In the rows, zero is written as 128.
A single turn carries every row of the set below to another of its rows. Some are shown first; where does it send the rows asked next?
J_820: [112 123 146 127 130 119  81 150 127 120 137 137 124 114 142 179 127 106
 125 114]
J_567: [131 107 160 105 150 125 114 112 138 144 120 126 141 128 133 102 122 161
 132 136]
J_163: [139 124 112 124 143 136 124 106 128 154 151 138 126 103 125 114 140 163
 123 173]
J_425: [118 141 140 124 137 123 139 144 104 134 119 111 156  96 143 135 119 128
 140 168]
J_407: [139 122 149 127 163 127  91 130  92 123 109 156 135 100 139 136  91 125
 116 141]
J_777: [107 143 117 153 128 157 109 141 108 115 136 145  82 108 157 147 119 147
 114 129]
J_887: [116 125 129 101 105 135 105 164 103 109 156 158 163 126 135 134 117 136
 130 104]
J_539: [135 131 105 140 140 129 152 150 103 124 152 162 118 129 139 106 119 124
 128 145]
J_568: [149 125 117 126 129 103 112 164 124 137 126 136 165 108 133 129 126 124
 126 116]
J_222: [116 144 134 117 121 132 110 167 124 114 140 149 124  74 148 155 139 150
  83 135]
J_734: [110 135 140 104 132 141 114 167  94 115 133 152 131  94 154 141 132 144
 114 182]
J_922: [112 133 175 141 134 135 110 107  89 124 149 148 136 127 139  94 128 141
 107 116]
J_806: [116 135 133 144 108 158  90 120  80 132 137 122 132 128 128 127 109 137
 136 162]
J_562: [121 132 129 113 119 144 123 106 114 131 152 126  91 127 135 147 139 149
 112 181]
J_838: [100 114 136 127 120 121  89 138 107 135 144 153 123 150 131 123 150 134
  73 110]
J_774: [122 137 165 129 126 132 158 145 117 134 156 136  98 130 159 137 148 124
 107 150]
J_356: [117 132 114  97 118 132 126 182 121 108 158 145 122 115 147 152 142 148
 123 117]
J_657: [ 92 119 167 113 137 153 135 142 115 111 166 141 129 132 156 158 125 115
 127 157]
J_331: [120 130 147  85 126 153 125 128 109 125 124 132 132 163 148 129 132 169
 118 153]
J_294: [112 160 149 123 137 137 121 130 110 146 162 135  99 143 114 125 126 148
 143 157]
J_982: [ 98  96 151 111 142 158  72 111 116 128 129 153 142 137 147 141 122 158
 126 147]
J_768: [130  92 120 130 137 137 100 149 142 129 129 116 150 129 139 115 116 129
 108 103]
J_238: [154  95 108 125 125 144 102 108 119 133 153 134 144 141 145 108 114 143
 123 127]
J_205: [125 124 124 131 128 142  84  89 106 150 134 152 127 115 137 140 132 130
 116 178]
J_102: [133 138 160 121 114 116 108 166 124 130 133 129 153 140 115 147 114 133
 119 101]
J_790: [144 111 146 115 125 110 107 138 100 119 132 136 130 107 130 195 128 133
 117 145]
J_911: [134 132 106 114 139 128 138 142  96 114 138 131 154  85 132 145 104 112
 118 127]
J_351: [ 97 125 120 119 142 140  87 134 127 129 135 144 129 158 150 154 123 125
 121  95]
J_391: [129 116 122 109 142 180 109 105 109 134 123 141 142  96 143 135 130 143
  89 151]
J_510: [126 124 126 146 151 143 107 129  66 135 133 169 128 129 147 160 115 114
 114 146]
J_362: [123 145 163 134 154 166 123 128  89 127 156 144 138 137 129 103 131 150
 107 118]
J_414: [108 117 170 147 136 152 108 128  81 114 157 141 124 138 122 120 121 162
  98 123]
J_390: [142 126 138  96 145 143 134 149 129 127 162 138 132  94 143 171 155 139
 131 138]
J_712: [121 119 126  96 125 118 116 165 134 118 140 144 113 155 150 117 134 144
  95 108]
J_745: [117 124 146 182 126 125 111 139 134 149 139 149 128 120 147 129 131 111
 112 146]
J_955: [ 99 137 147 132 141 100 122 142 127 136 159 156 144 110 126 171 133 105
 116 140]
J_134: [120 131 156 108 134 144  88 158 136 114 149 146 127 102 127 139 120 135
 129  88]
J_855: [103 125 130 100 132 123 145  79 104 139 138 140 130 136 134 150 123 129
 113 146]
J_622: [145 122 133 110 127 148  99 125 139 128 156 142  94 143 152 119 136 170
 100 126]
J_453: [127 119 138 136 129 133  91 105 130 149 155 139 122 174 142 153 130 140
 116 130]
J_917: [124 114 126 119 136 159 112 144 108 121 135 105 116 129 123 114 133 135
  80 101]
J_307: [110 146 140 130 132 119 139 152 126 138 133 143 152 104 156 124 133 189
 112 134]
J_456: [123 107 126 155 141 128 126 132 111 140 140 143 127  71 151 113 127 168
 117 124]
J_273: [ 90 139 156 126 160 111 102 137 115 137 132 153 123  90 139 157 125 139
 139 160]
J_638: [124 132 145 131 121 141  88 138 120 142 151 155 123  99 132  83 135 152
 125 160]
J_974: [140 125 125 112 117 103 114 125 112 135 137 156 164  86 158 154 147 144
 128 132]
J_669: [114 105 149 117 146 123 121 122 134 148 143 157 121 115 115 137 141 166
  79 161]
J_124: [ 99 117 117 124 153 135 113 115 110 141 154 138 138 137 126 110 136 118
 117  87]

J_425 -> J_273
J_414 -> J_362
Where do these go?
J_567 -> J_982
J_568 -> J_820
J_806 -> J_294
J_163 -> J_205
J_768 -> J_351
J_657 -> J_307
J_124 -> J_838
J_510 -> J_774
J_390 -> J_974
J_955 -> J_222
J_855 -> J_669
J_777 -> J_539
J_622 -> J_238
J_134 -> J_887

A single turn carries every row of the set below to another of its rows. Some are shown first; where does it send the rows asked next?
J_920: [167 174 158 104 148 122 174 154 130 118  99  88 173 147]
J_410: [183 173 145 137 103 146 132 112 130 157  90 106 139 142]
J_702: [173 160 122 114 115 100 162 160 173 118 110 117 129 144]
J_158: [176 190 145 122  99 138 121 154 127 143 121 122 122 120]
J_315: [158 142 125 139 138 137 150 115 143 144  83  84 123 148]
J_544: [132 177 146  74 123 136 160 150 115 157 113  85 147 159]
J_523: [170 169 152 111 138 112 163 142 190 149 108 106 131 160]
J_859: [140 151 138  98 134 148 142 189 144 142 121  81 138 163]
J_219: [156 132 158  91 134 169 140 135 131 131 108 115 150 164]
J_944: [159 170 178 116 150 133 148 177 123 145 115 119 158 153]
J_579: [157 179 114 106 121 114 145 127 180 137 109 126 129 154]
J_783: [141 190 117 119 118 141 138 154 158 164 119 102 110 130]
J_328: [124 162 151  91 125 129 144 147 152 123 110 115 183 133]
J_614: [140 163 159  81 153 133 138 143 158 126  95 103 149 174]
J_382: [160 179 139 122 108 134 147 163 117 141 113  88 109 108]
J_516: [147 163 152  99 111 167 164 140 114 140  87  89 169 143]
J_268: [187 174 172 128 102 125 131 130 141 139  82 121 140 143]
J_44: [149 158 159 103 103 155 137 185 137 129 107 124 167 142]
J_586: [174 154 135 108 138 119 173 112 122 125  95 104 129 135]
J_535: [179 161 114 144 137 115 151 120 141 133 105 102 141 139]
J_995: [153 167 160 145 107 139 149 130 125 162  77 113 158 122]
J_93: [129 150 136 108 128 139 121 154 165 144 122 101 111 123]
J_939: [163 142 137 111 123 147 171 165 152 141 126  82 175 153]
J_675: [168 163 144 105  69 132 137 170 129 156 119 104 131 133]
J_895: [127 181 136 109 103 145 137 142 179 156  91 114 118 135]

J_410 -> J_783
J_920 -> J_44
Where do these go?
J_895 -> J_315
J_586 -> J_675
J_939 -> J_944

